One turning vector, and how many ticks it has turned:
The counts run from 0 to 667.
[156  95 143 164 172 104  77 146 141 102 118  98 112 125 131 108 145 146]	438
[114  89 134 141 107 125  99 109 124  89  80 158 114  96 106 111 119 178]	609
[126 141 110 123 103 119 117 115 161 104  91 203 101 119 141 120  99 151]	614
[112 143 107 150 160 112 127 109 108 143 131  79  87 144 172 120 152  84]	266
[157 140 129 125 145 102  77 122 186 123  91 163 141 148 169 131 131 126]	203
[ 96  91 118 153 108 127 121 105  83 105  99 113  98  89 107 109 124 155]	103
[112 120 111 155 162 113 119 111  94 138 122  57  97 128 160 117 151 102]	268
[ 95 157  85 123  98 126 154 101 118 119 110 167  76 123 157 124 110 119]	337
[138 105 133 159 180 103  87 127 118 123 122  71 112 134 148 119 154 116]	232
[143 111 149 137 151 101  71 105 139 144  75 111 168 134 155 123 162 128]	237
[ 99 143  92 135 111 125 152 121 125  97 126 158  55 121 141 118 105 129]	115
[139 126 132 130 114 111  94 122 167 102  80 190 123 120 132 119 114 168]	631
[100 151  90 133  98 122 145 115 137 105 118 176  68 123 149 119 101 129]	356
[133 121 109 158 147 114 119 152 147  75 138 136  49 126 127 115 106 138]	397
[114 147  94 129 100 118 136 118 151 105 106 192  78 120 147 124  97 140]	131
[114 138  92 139 123 118 134 134 147  90 129 163  51 127 137 122  96 133]	376
[103 100 129 143 123 120 109  82  81 144  77  93 143 103 138 111 157 133]	291
[ 88 112 103 151 121 126 145 101  78 112 121  93  67 102 124 112 129 133]	324
[ 91 157  84 124 113 124 150  89 108 141 109 130  78 126 170 127 129  96]	543
[159 117 146 135 150 100  69 112 159 129  81 129 161 132 156 127 150 140]	219
[112 141 105 122  93 121 124 105 152 108  87 200 101 119 142 126 107 154]	129
[108 115 135 134 128 116  94  85 107 157  73 103 161 119 152 121 160 124]	274
[103 114 122 127  93 129 111  90 122 117  72 174 123 102 118 117 117 160]	350
[110 137 119 119 109 115 110  72 116 163  72 131 155 125 167 129 155 112]	519
[112 103 127 139 100 121 107 100 127  96  75 167 122  96 113 115 122 173]	125
[118 124 128 125 125 114  97  80 119 161  72 116 164 129 165 124 158 121]	33
[131 147 105 128 110 115 115 126 168  97 102 195  88 134 146 125 101 147]	149
[ 89  95 124 145 106 129 123  92  77 120  89 107 116  90 117 110 135 150]	85
[124  86 133 158 123 119  99 128 123  88  96 139  95  92 101 106 120 170]	141
[139 127 138 126 139 103  81  98 144 156  77 122 170 140 168 126 159 122]	481
[153  85 146 163 162 109  71 145 140  87 109 114 109 121 120 114 134 159]	420
[110 105 132 149 143 119 103  97  83 144  99  68 125 113 143 115 164 119]	513
[ 90 106 106 153 120 125 137  99  72 118 121  89  77 103 126 109 133 127]	82
[101 101 123 133  92 128 113  93 116 109  68 163 123  88 120 114 124 171]	349
[101 150  90 131 143 119 141  97 106 149 128 103  87 142 180 119 141  90]	283
[119 101 116 160 140 120 117 142 121  74 126 129  58 109 112 104 112 150]	380
[146  90 144 153 139 112  77 137 144  85  93 142 117 107 110 116 121 172]	403
[102 106 108 157 124 123 134 129 108  86 127 124  49 107 113 107 114 144]	361
[123 103 115 161 143 119 119 144 133  75 132 133  51 113 117 107 112 150]	622
[ 97  99 111 155 120 124 136 113  87  98 107 112  75  97 112 107 120 148]	344
[157  94 153 155 151 111  70 133 149  98  88 129 129 117 122 112 135 158]	422
[151  98 151 151 161  99  64 123 143 127  87 108 148 129 144 122 154 145]	217
[147 103 143 166 179 107  80 139 131 112 124  80 109 133 141 113 150 124]	456
[118 155 106 120 124 110 116  81 129 161  88 134 141 145 187 135 150 102]	36
[119 134 126 125 129 110  92  82 129 156  72 121 164 134 173 126 158 117]	500
[118 138 123 121 119 112 103  80 121 162  74 130 160 134 176 128 153 115]	34
[150 147 108 141 171 102 101 142 168 117 133 128  83 160 172 127 129 106]	208
[118 136 110 149 169 109 126 117 109 139 135  74  90 140 168 125 149  89]	24
[ 96 102 124 146 121 124 114  85  81 142  84  88 133 106 132 111 156 131]	533
[104 153  85 124 100 125 145 103 137 112 112 174  74 124 149 120 105 132]	113
[154  99 151 154 167 101  66 121 140 127  92 100 149 130 141 118 158 142]	459
[143 161 116 120 151 100  96 115 166 141 107 143 131 161 187 134 139 103]	466
[121  85 130 165 136 118 105 134 124  79 113 127  82  99 102 109 115 165]	382
[134 147 125 118 137 106  96  89 139 160  79 127 159 147 184 131 153 111]	16
[129  99 134 145 109 115  86 119 148  93  80 168 123 104 111 114 116 176]	386
[ 93  94 127 147 104 125 117  88  84 120  78 118 114  87 119 110 135 152]	328
[ 91 101 124 148 115 127 124  79  73 132  82 100 120  91 124 105 144 139]	309
[ 93  95 118 154 113 130 125  98  79 113 100 111  90  92 112 110 130 152]	569
[112 128 115 123  95 123 114 102 148 110  77 192 111 114 135 121 105 157]	128
[121 134 119 125 100 117 106 111 153 106  84 197 110 116 137 123 108 159]	613
[128 150 103 145 166 107 119 119 128 142 136  96  94 158 186 126 147  87]	246
[148 113 122 164 169 106  98 159 150  91 139 110  68 132 134 115 122 132]	659
[ 95 126 112 125  83 126 123  78 113 130  70 165 126 105 136 122 126 147]	332
[136  90 131 161 147 117  96 147 131  78 114 124  80 107 110 107 116 164]	158
[141  99 139 156 169 106  80 121 115 130 107  69 130 126 143 115 160 127]	476
[151  95 147 159 174 106  73 134 136 116 107  83 128 127 135 116 148 135]	215
[ 89 153  83 136 121 124 154  97  97 139 127 110  77 131 164 125 132  95]	302
[102 103 125 151 139 122 116  94  78 144  96  75 124 112 140 106 158 125]	47
[156  93 150 158 156 101  65 139 149  99  95 123 126 119 127 115 134 162]	664
[109 153 109 119 116 117 117  80 128 162  80 133 147 136 181 129 146 106]	278
[106 127 115 125  81 123 117  94 130 116  75 183 119 105 130 118 116 161]	351
[100 128 119 119  95 121 114  70 103 151  69 134 152 113 153 123 147 129]	537
[149  98 138 171 167 108  82 149 146  92 122 109  90 123 124 110 133 149]	661
[ 92 112 101 151 123 127 147 119  92  98 127 117  52 105 120 109 119 133]	342
[ 92  92 124 142 100 128 119  93  87 116  78 125 119  87 112 105 130 160]	571
[ 94 128 100 147 139 121 141 103  84 137 124  83  81 124 157 113 141  96]	528
[139 154 109 138 170 103 113 124 144 143 133 103  97 162 185 128 142  85]	3
[ 86 148  81 133 118 121 157 100 100 129 125 123  67 126 156 118 125 105]	78
[133 143 101 139 132 112 122 141 163  87 131 171  62 139 148 122  98 128]	394
[117 116 120 156 162 110 113 114  93 138 121  66 104 128 160 112 156 106]	26
[145  97 138 145 124 116  81 126 155  95  80 159 126 107 118 113 118 178]	162
[120  99 118 165 134 124 120 136 115  78 121 124  60 105 107 104 111 151]	138
[147 133 115 153 164 106 106 153 164  90 143 133  64 147 147 122 112 120]	657
[ 94  97 126 141 106 128 118  84  79 128  81 107 123  92 126 110 143 148]	552
[154  98 149 150 149 104  64 128 158 103  87 134 142 121 126 120 139 157]	665
[117 120 111 152 168 112 119 114  99 137 127  66  97 134 164 119 155  93]	25
[108  91 129 146 106 130 109 108 107  94  85 141 102  92 105 106 121 180]	123
[148 117 128 162 183  99  95 146 138 117 133  81  88 140 155 115 146 113]	454
[123 159 100 129 160 102 117 113 141 149 125 109 110 160 190 131 142  83]	487
[ 94 109 119 130  91 129 116  74  97 134  68 143 139  96 134 116 135 151]	88
[143 111 149 143 155 105  74 109 131 141  83  98 159 126 148 118 159 133]	236
[146 144 117 129 128 108  94 128 185 104  94 191 111 138 153 127 114 147]	409
[ 87 152  81 126 109 129 155  91 108 130 116 145  79 130 163 126 116 110]	319
[134 132 106 156 148 111 120 150 149  81 136 148  48 132 136 115 101 137]	396
[159 121 140 137 146 101  70 122 172 116  84 150 148 132 151 130 137 147]	201
[ 95 118  95 151 117 127 144 115  96  95 131 124  52 109 125 111 112 135]	584
[149 130 115 156 170 103 101 153 158  94 140 125  70 142 154 117 121 118]	191
[135 139 100 141 139 115 128 145 160  86 136 160  54 134 142 123 102 130]	395
[150 138 107 147 162 100 108 150 173  99 139 138  70 152 161 122 118 117]	190
[129 163 108 120 137 106 106  95 147 159  95 137 136 152 193 133 149  98]	18
[154 103 150 144 147 104  64 125 164 106  85 146 146 126 137 119 135 158]	666
[134 161 115 123 146 103  96 106 157 154 102 135 132 158 194 135 146  97]	242
[112 111 120 132  90 124 104 104 132 103  69 178 124 101 122 116 118 170]	126
[152 108 125 162 176 103  98 152 149  94 139 100  77 137 140 114 128 135]	193
[127 153 115 117 135 105  99  91 145 160  90 133 148 148 189 134 151 102]	17
[ 92 164  84 118  99 123 145  88 113 142  97 152 100 128 169 123 127 110]	75
[103 118 124 131 113 122 108  75  96 153  67 114 158 110 150 120 153 135]	293
[ 97 159  89 129 131 118 146  94 107 149 120 111  87 138 178 126 137  87]	525
[ 94 143 100 118  84 126 134  88 126 128  78 179 112 116 150 122 118 139]	334
[143 154 104 139 146 108 108 140 179  92 126 171  75 148 159 123 108 124]	412
[131 141 106 145 169 103 115 121 127 140 135  81  89 152 181 124 148  82]	247
[155 142 134 125 148 102  76 110 172 141  88 142 153 147 173 129 146 127]	221
[119  89 124 158 132 120 111 133 113  77 118 124  76  99 102 107 116 162]	139
[141 120 121 159 183 106  99 134 130 123 139  74  93 145 159 119 150 105]	230
[149 124 117 155 170 104 101 156 155  87 142 121  65 136 143 116 122 127]	658
[136  89 135 162 143 119  86 141 133  82 104 128  96 101 103 108 121 169]	159
[158 130 140 134 144 105  66 120 173 128  84 151 156 139 160 128 134 143]	444
[ 90 100 121 136 100 125 121  79  87 130  70 121 134  95 130 115 140 150]	553
[ 86 108 112 153 131 124 134  97  70 125 117  80  84 109 134 111 141 116]	306
[105 137 107 124  85 124 125  91 133 117  80 190 112 110 135 118 113 147]	352
